Questions about the matrix below.
1) What is the entry just right of 3566?
2) What is the 2nd largest entry?
3) What is the entry just right of 5091?
[[5714 2758 3062 4555 5371 4600 3792 6449 6447 3770 4682 3798 4317 3619
  2344 6459]
 [5793 4481 4012 5391 4458 5005 4494 3698 5945 4212 4526 5296 5055 5200
  3129 6910]
 [6763 4718 3787 6357 3639 5091 4942 1142 6846 3647 3846 5981 6299 7045
  1918 8712]
 [6513 2249 4214 4887 6485 3415 4149 8135 7684 3566 4344 2120 3185 3821
  2060 8055]
 [5455 3371 3563 4639 4891 4472 4109 5803 5790 4083 4681 4020 4438 3735
  2921 5914]
 [5492 3302 3454 4661 5043 4526 4090 5858 5906 3964 4760 4032 4473 3742
  2780 6059]
 [6127 2434 3356 4275 5852 4398 3843 7105 7047 3615 4559 3411 4052 3562
  2042 7025]
 [6632 2115 4268 4670 6659 3200 4446 8249 7719 3845 4006 1606 3052 4025
  2080 8361]
 [6242 2354 3708 4466 5978 4118 4083 7488 7318 3297 4582 3083 3589 3804
  2162 7348]
 [5930 4560 3967 5613 4394 4952 4436 3190 6191 3989 4282 5285 5307 5731
  2971 7388]]
1) 4344
2) 8361
3) 4942
